50 stands for zero in the data rows.
Here are some numbered points:
{47, 34, 42, 42, 43, 70, 66, 46, 63, 61, 28, 39, 48, 41, 48, 61, 30, 34, 48} 0
{34, 52, 44, 52, 49, 14,  0, 70, 57, 25, 71, 46, 56,  3, 69, 59, 51, 82, 44} 1
{74, 61, 25, 62, 35,  8, 26, 78, 67, 35, 39, 26, 58, 36, 47, 57, 66, 57, 48} 2
{38, 55, 35, 47, 53, 63, 48, 55, 61, 62, 36, 46, 38, 75, 31, 71, 54, 53, 59} 3
{24, 27, 59, 56, 58, 66, 34, 39, 61, 56, 55, 47, 34, 46, 32, 47, 54, 33, 50} 4
{68, 29, 99, 48, 95, 61, 47, 49, 22, 37, 76, 79, 58, 35, 94, 42, 53, 68, 62} 5
{38, 38, 71, 43, 52, 42, 29, 50, 62, 61, 80, 56, 35, 49, 42, 45, 58, 57, 53} 6
{41, 63, 26, 51, 52, 57, 62, 35, 58, 55, 42, 51, 47, 67, 35, 62, 35, 58, 53} 7
{78, 76, 48, 36, 39, 38, 58, 58, 46, 30, 57, 64, 46, 62, 41, 43, 48, 38, 40} 8
{49, 63, 24, 54, 57, 57, 60, 57, 43, 42, 38, 40, 51, 56, 58, 59, 50, 57, 56} 9
{ 7, 14, 57, 31, 81, 93, 61, 22, 57, 67, 51, 52, 37, 56, 49, 51, 58, 31, 73} 10
{54, 49, 53, 51, 48, 74, 57, 36, 39, 47, 49, 47, 57, 54, 67, 36, 57, 59, 37} 11
{43, 37, 59, 55, 29, 60, 53, 53, 60, 50, 39, 52, 40, 44, 39, 50, 49, 44, 51} 12
{29, 47, 40, 26, 58, 31, 39, 19, 50, 60, 63, 51, 22, 49, 25, 50, 62, 44, 57} 13
{43, 20, 76, 50, 50, 51, 38, 60, 57, 61, 41, 47, 40, 47, 40, 47, 48, 48, 51} 14
{49, 59, 45, 47, 55, 67, 47, 35, 29, 57, 41, 55, 54, 36, 70, 55, 63, 56, 42} 15
{67, 45, 61, 66, 48, 62, 68, 46, 70, 47, 38, 44, 46, 65, 23, 38, 42, 31, 54} 16
{39, 40, 69, 56, 38, 67, 50, 35, 38, 49, 42, 56, 48, 54, 54, 44, 52, 41, 35} 17
{46, 33, 79, 50, 47, 34, 42, 43, 99, 73, 79, 53, 37, 48, 18, 32, 67, 44, 61} 18
{40, 53, 17, 62, 54, 74, 71, 32, 63, 59, 16, 37, 40, 58, 46, 73, 50, 39, 65} 19
{42, 43, 51, 43, 51, 59, 53, 41, 75, 67, 52, 42, 53, 60, 10, 33, 55, 47, 61} 20
{41, 58, 61, 41, 34, 58, 71, 43, 60, 49, 48, 58, 34, 41, 45, 45, 50, 50, 36} 21
{90, 75, 34, 54, 44, 44, 99, 29, 45, 57, 47, 74, 51, 57, 30, 36, 46, 43, 50} 22
{35, 36, 49, 60, 22, 58, 52, 55, 57, 38, 47, 55, 49, 39, 44, 50, 54, 25, 39} 23
{49, 36, 56, 47, 38, 43, 37, 49, 45, 55, 48, 51, 47, 32, 63, 61, 51, 40, 40} 24
{58, 56, 42, 59, 60, 23, 59, 67, 36, 47, 43, 36, 56, 51, 47, 37, 55, 51, 46} 25
{47, 76, 31, 28, 37, 32, 51, 43, 46, 43, 36, 59, 56, 58, 45, 53, 51, 38, 38} 26
{56, 86, 31, 33, 77, 52, 55, 32, 51, 57, 44, 52, 50, 72, 69, 54, 60, 54, 55} 27
{30, 28, 97, 54, 62, 93, 47, 29, 41, 56, 53, 59, 41, 50, 61, 54, 59, 31, 65} 28
Which point above is nearest to each new point by angle, seen from the average point of the numbered points? Its number follows each.
{51, 67, 59, 64, 58, 39, 55, 71, 24, 36, 41, 50, 52, 54, 69, 50, 58, 53, 53} 25
{50, 49, 57, 60, 57, 68, 44, 58, 70, 57, 60, 39, 40, 59, 44, 51, 36, 51, 55} 16
{25, 66, 25, 33, 51, 33, 35, 57, 25, 50, 41, 34, 53, 73, 62, 66, 55, 82, 58} 9
{39, 51, 28, 46, 61, 74, 60, 45, 59, 47, 26, 44, 47, 57, 38, 82, 45, 42, 63} 19
{62, 62, 70, 29, 72, 34, 38, 69, 28, 59, 70, 74, 86, 73, 78, 20, 71, 61, 56} 5
{65, 55, 57, 56, 50, 40, 53, 70, 50, 33, 47, 53, 58, 50, 63, 46, 46, 56, 53} 25
{70, 59, 36, 48, 34, 48, 46, 50, 50, 55, 52, 49, 64, 31, 43, 43, 56, 53, 34} 2
{69, 58, 56, 57, 61, 51, 82, 57, 27, 47, 64, 52, 56, 70, 56, 34, 41, 45, 58} 22
{54, 62, 44, 49, 24, 50, 45, 43, 49, 41, 62, 62, 48, 42, 57, 47, 45, 49, 46} 8
{63, 49, 55, 63, 45, 30, 52, 59, 71, 53, 72, 52, 51, 66, 22, 32, 56, 58, 60} 18
{63, 66,  6, 36, 63, 34, 43, 67, 43, 40, 34, 24, 65, 44, 72, 67, 57, 58, 43} 9
{56, 50, 58, 48, 40, 48, 56, 46, 48, 54, 47, 56, 53, 54, 45, 44, 49, 46, 34} 8
{62, 38, 84, 74, 57, 60, 73, 37, 55, 60, 51, 58, 52, 63, 31, 50, 47, 39, 65} 16
{30, 36, 33, 35, 52, 44, 36, 34, 64, 52, 63, 50, 32, 35, 39, 45, 50, 45, 55} 13
{66, 53, 66, 50, 55, 43, 41, 58, 69, 53, 66, 40, 44, 58, 30, 32, 59, 54, 54} 18
{48, 73, 11, 48, 54, 42, 51, 54, 26, 48, 17, 32, 64, 61, 69, 52, 38, 65, 48} 9
{48, 46, 56, 68, 69, 57, 66, 45, 60, 48, 78, 58, 90, 58, 47, 66, 28, 33, 66} 5
{55, 46, 63, 61, 54, 60, 69, 27, 34, 42, 52, 77, 44, 32, 64, 58, 55, 56, 43} 5
{60, 51, 55, 55, 42, 27, 36, 68, 52, 51, 80, 63, 56, 55, 63, 47, 43, 57, 61} 1
{53, 40, 61, 61, 69, 61, 40, 53, 46, 36, 81, 55, 61, 57, 67, 57, 31, 52, 65} 5
{42, 42, 81, 49, 60, 61, 72, 39, 53, 54, 46, 41, 43, 59, 42, 56, 34, 52, 53} 28
{57, 49, 66, 54, 55, 49, 53, 60, 46, 51, 70, 50, 59, 47, 53, 41, 45, 58, 50} 5
{50, 39, 66, 47, 34, 32, 47, 49, 59, 62, 60, 50, 40, 46, 29, 24, 44, 41, 40} 18
{31, 47, 23, 47, 52, 74, 45, 36, 54, 64, 24, 41, 46, 65, 44, 69, 46, 46, 62} 19
{74, 53, 32, 51, 31, 28, 62, 54, 50, 46, 42, 45, 58, 41, 55, 54, 49, 46, 37} 2
{36, 67,  9, 45, 30, 10, 13, 89, 51, 48, 21, 34, 63, 34, 54, 65, 70, 56, 21} 2
{34, 41, 24, 44, 53, 36, 47, 33, 34, 44, 45, 51, 69, 45, 69, 65, 57, 51, 43} 15
